One hidden turn or mirror swaps the rows below in pairs. Which row is each named row swapped with?
Rokol: [-16.6  -3.9 -11.5 -23.3  -2.4  12.5  -9.6 -16.1  -2.4  11.3   9.1 -28.0
 -12.6 -15.7   8.0   4.5  -2.6  -7.8   4.7]
Falun: [  6.0  -8.9 -17.8  -9.2  -3.4  19.6  -3.6  -7.7  14.7  27.0  -5.4 -17.1
  26.9  -4.0  16.7   9.7  25.6 -14.7  12.3]
rif: [ 10.0 -33.7  -7.4  -8.7  14.3  21.2  -2.5 -13.9  16.2  -4.0  -8.9  -8.3
   8.8  -8.9   5.4   2.4  29.8  10.3  -0.9]
Kofup: [ 15.1   0.3 -24.0 -31.1 -22.1  31.8  -1.0 -11.2  -1.2   6.5   0.6 -13.2
  -5.8 -27.1  -3.0  -8.0  36.7  16.3   6.7]
kudep: [  0.5   1.2 -21.4 -22.0  -0.4  31.0   8.5 -15.9   9.9 -36.6 -12.5 -12.2
 -17.4 -19.8   4.9   2.5  24.5  -5.6  11.3]
palut: [ -8.9   0.4 -15.1  -1.8  -8.7  31.8  -8.1 -21.9   4.6  17.7 -21.8 -10.3
  29.3 -13.4  10.0 -15.4  20.4   2.4   5.2]
Ganuz: [  5.4 -33.6 -12.8   4.3   1.4  16.9  -4.9  -8.1  19.2 -15.6 -12.5 -12.0
  -5.4  -8.1  -3.0  -6.2  20.5   0.0  11.6]
duzar: [  7.4  29.3 -12.0  -2.7  -4.3   6.4   5.2   3.8  28.9   2.3 -10.1 -22.2
  -0.5  -8.0   7.5 -14.3  34.1 -12.1  15.8]
Nat: [ 17.4 -24.8 -18.5   5.4  -8.7  -5.8  -3.7 -15.9  15.2  14.0 -17.2 -13.8
  -4.4 -12.1  -6.9   9.5  29.8  -1.7   4.9]
vagot: [ -1.1  21.3 -22.5  -4.0   2.4   7.3  -6.1  -3.1  12.1  12.5 -14.3 -11.2
 -26.4 -22.3  -0.7 -18.8  25.4   5.9  13.1]
zubu: [ 17.6   5.4 -24.5 -28.6   2.7  17.5 -21.2 -22.2 -11.5  15.1  -5.0 -14.3
 -12.8 -15.9   5.3  11.9  25.3  14.6  15.8]
barov: [  9.4   0.7 -10.4 -30.1   2.3  40.8  14.4 -13.2  15.7 -15.5 -14.5 -15.1
 -19.1 -15.9  10.8  14.7  26.0  15.2   9.0]
zepa: [  3.7  24.2  -7.0   6.1 -11.0  -9.6   4.0 -19.2  -6.2   4.1 -11.7 -25.4
  15.4  -9.9  -4.6  -2.2  22.5  -3.8  10.8]
leso: [ 11.8  -0.7 -15.6 -16.1   0.9  27.7  -1.2 -12.4  17.9   7.5 -14.1 -12.8
  42.8 -10.3   0.1   6.3  27.7   4.5   0.7]
lut: [-11.4   3.8   0.4  -0.3  -4.4   2.0   0.1  -1.4  32.0  -4.6 -16.3 -19.8
  10.3  10.9  -0.9  10.8  17.7  -9.1   5.6]
Tib: [  2.6   9.2 -16.6 -15.5  -2.4  11.1  -6.0 -17.1   1.4 -23.2 -11.8 -14.7
 -36.4  -9.0  -5.1  13.1  26.6  -7.4  14.4]
Soveg: [ 23.5  22.1 -25.6 -28.9  -2.8  18.7   4.7 -25.3 -10.4  -9.8 -15.9  -9.8
  -3.2  -8.1 -15.9  -5.7  27.4  -1.0  12.0]
nom: [ 10.8  10.5  -2.6 -26.4   1.2   9.1   5.9 -19.4  23.1  -7.2 -33.1 -17.9
   6.1   5.0 -10.2   3.1  14.4 -10.7  -9.9]
zubor: [  0.8   4.3  11.8 -27.9 -13.0   4.7  -1.6 -13.1   1.1   4.8 -11.3 -21.1
 -15.2  -7.4  -9.2 -12.2   3.8  -8.5   0.0]
zil: [  6.0  18.3  -6.0   6.6 -27.1   8.8  10.1 -19.2   7.8  23.8  -6.6  -5.0
 -11.9  -3.9   0.0   8.7  20.3  -1.6   5.3]
Dar: [  8.9   9.2  -5.3 -27.8 -16.3   2.3 -13.9 -10.2  27.9  -6.8 -10.5 -17.7
  27.9  -6.7   1.5  18.2  30.7  -7.4   4.0]
kuzef: [ -9.9  10.8 -17.8   2.2  -9.7   1.9  -7.0 -15.9  11.5  10.0 -17.7 -13.4
  30.7 -17.9   7.4  12.3  26.2  -2.6  16.1]
dobom: [ 14.8 -32.2 -22.5  -4.2  -1.3  22.0   8.2 -13.6  12.6  16.7 -19.7 -16.3
  -8.5  -7.4  -6.5  -0.9  34.5  -4.5   4.0]
rutom: [  5.4  13.7 -38.2 -25.5 -17.3  25.5   2.5 -23.5  -5.2   2.1   1.0 -20.1
  -8.3 -19.8 -14.3  20.1  25.9   0.8  18.3]
Livi: [  9.0 -18.7 -12.9  -5.9  -7.1  17.1  -9.0  -5.3  20.2  20.7 -14.1  -9.5
   5.9  -5.7  -1.4  35.3  21.4   8.3   7.1]
zaru: [ 19.1 -23.4 -16.1  -2.8 -17.5  -3.7   6.8  -6.9   1.6  11.4 -16.9 -12.3
  -3.6  -0.5  -1.8   1.2  24.2 -10.9   7.3]
faf: [  5.0   2.3   2.2 -36.6   8.7  14.2   5.2 -18.3 -11.1  16.0  -8.0 -24.5
 -13.1  -5.7  -2.2 -13.7  18.0  -7.2  -0.5]
tok: [ 15.6  18.9 -25.6 -33.0   6.9  23.7   2.0 -24.1 -15.0   1.8  -6.5 -11.5
   3.0 -21.5   1.0 -10.5  30.4   2.6  12.1]
gazi: [  7.7  16.4 -15.9  -9.9  -6.1  40.5 -19.2 -28.2  26.2 -18.1 -16.3  -9.2
 -13.3 -11.5  -0.9  16.4  17.3   3.4   4.4]
soge: [  9.0  26.7 -15.4  -4.3  -9.6  13.1  -3.8  -9.8  30.2   6.1 -12.7 -19.7
  31.6  -5.6   3.0  -4.3  21.6   2.8   5.7]
Guga: [  3.2  -1.2 -22.3 -21.1  15.4  11.7   4.8  -6.4  13.4 -33.8  -7.5 -13.8
  -8.4  -9.7  13.8  -7.5  26.8   0.2   9.3]
Teko: [  6.1  -2.2 -27.6  -3.9 -14.2  31.8  -2.1 -19.5   1.0 -21.7   6.8 -27.2
   4.5 -14.7 -11.6  26.1  19.8   3.7   5.1]
Filuk: [ -5.3   6.1  -9.3  -7.8 -15.2  24.2   0.4 -10.5  34.3 -11.0 -18.7 -27.5
   0.7   1.6   1.6  13.5  11.1 -21.0  -9.8]
Nulot: [  4.4 -10.6 -13.7   5.7  -3.9  19.2   0.8 -18.7  17.9  37.2 -10.0 -13.4
  16.7  -7.1  -0.5   2.6  28.1  -1.4   6.6]
bovav: [ 18.4  24.4 -36.9 -16.3  -4.7  36.3  -8.8 -24.6   3.3 -14.9  -7.1 -16.7
  -9.4 -25.0   1.7   2.6  28.7  -3.1  11.1]
tifit: [ -2.9  10.0 -15.8 -16.8   5.6   7.8  -1.5  -7.9 -13.9  22.3  -7.1 -13.9
 -19.6 -15.7  14.9   6.1  15.8 -11.2  24.2]
nizu: [  2.8  12.2 -36.9 -22.6   5.9  18.8 -10.1 -32.1  -1.5 -14.1 -11.7 -19.0
  -4.6  -1.9   0.5  -0.8  26.0 -11.9  29.5]
pifo: [-13.3  -3.0   8.3 -28.7   0.0   9.4  -9.0 -13.5  -1.8  15.3  -1.6 -17.3
  -6.8 -17.5  13.1  -9.0   8.2  10.4  -1.1]
muv: [ -0.1   2.4 -13.4 -24.1  -1.7  25.3 -15.0 -15.0  -8.7  13.5   9.1 -19.1
 -17.6 -35.0   6.7   6.5  25.6   5.8   6.2]
meka: [  5.3  19.0 -20.1  -3.5  -3.4  -4.8  -3.6 -17.3  15.1 -21.2 -15.0 -17.4
 -27.9 -10.2   4.8  -6.9  25.8   9.6  12.7]
genub: [ -0.8   4.9 -11.0 -13.6  -0.5  23.8  -5.0  -4.2  19.1 -17.5  -7.2 -14.4
  39.7  -9.6   4.7   3.4  20.7  -0.1   4.3]
sivof: [  3.3  12.7   3.8 -10.4   7.7  13.7  16.9 -10.4  18.3   6.2 -38.6 -16.7
   7.2  -5.2  14.7  -6.1  26.3   2.5  10.0]
dit: [  5.7  31.2 -13.9 -29.9  -5.2  36.5  -0.3 -12.5  15.1  16.4  -9.6 -16.9
 -27.5  -6.0   4.5  11.4  25.4   4.6   6.8]
ril: [  1.8   9.0 -15.2   8.3   5.7  22.5  -7.1  -2.6  29.9   9.4 -24.5  -5.9
   3.2 -10.9  23.2  10.0  42.2   0.7  10.8]
Taz: [ -4.2  -3.2 -12.2  -3.2 -15.0  38.4  -8.2  -7.2  36.6   6.9 -10.2  -3.9
  -1.9 -16.4  -0.6  13.8  14.6  -9.5 -10.6]
Tifaz: [-11.4 -14.6 -10.9 -21.6  -4.5  15.7 -17.4  -7.2  -9.5  -6.1  -4.6 -24.8
  -7.1  -8.7   9.8   7.8  -3.5   5.2   5.4]
tasu: [ -0.7  15.4   2.8 -13.4  -6.1   0.0   8.7 -10.3  28.0  -3.0 -34.9 -19.4
  14.5   1.1  -8.4  -5.9  17.3   4.1   4.1]
sozo: [-13.4   1.2 -20.5  10.0  -3.7  29.8 -15.4   4.4   5.1  -3.1  -7.3 -32.9
  -9.6 -23.1   5.8  17.4  21.9   7.3   6.9]

Swapped with zil: sozo
Swapped with palut: Kofup
Swapped with Nulot: muv
Swapped with soge: bovav
Swapped with lut: Tib
Swapped with tifit: Livi
Swapped with gazi: duzar
Swapped with Filuk: meka
Swapped with vagot: Taz
Swapped with Dar: nizu

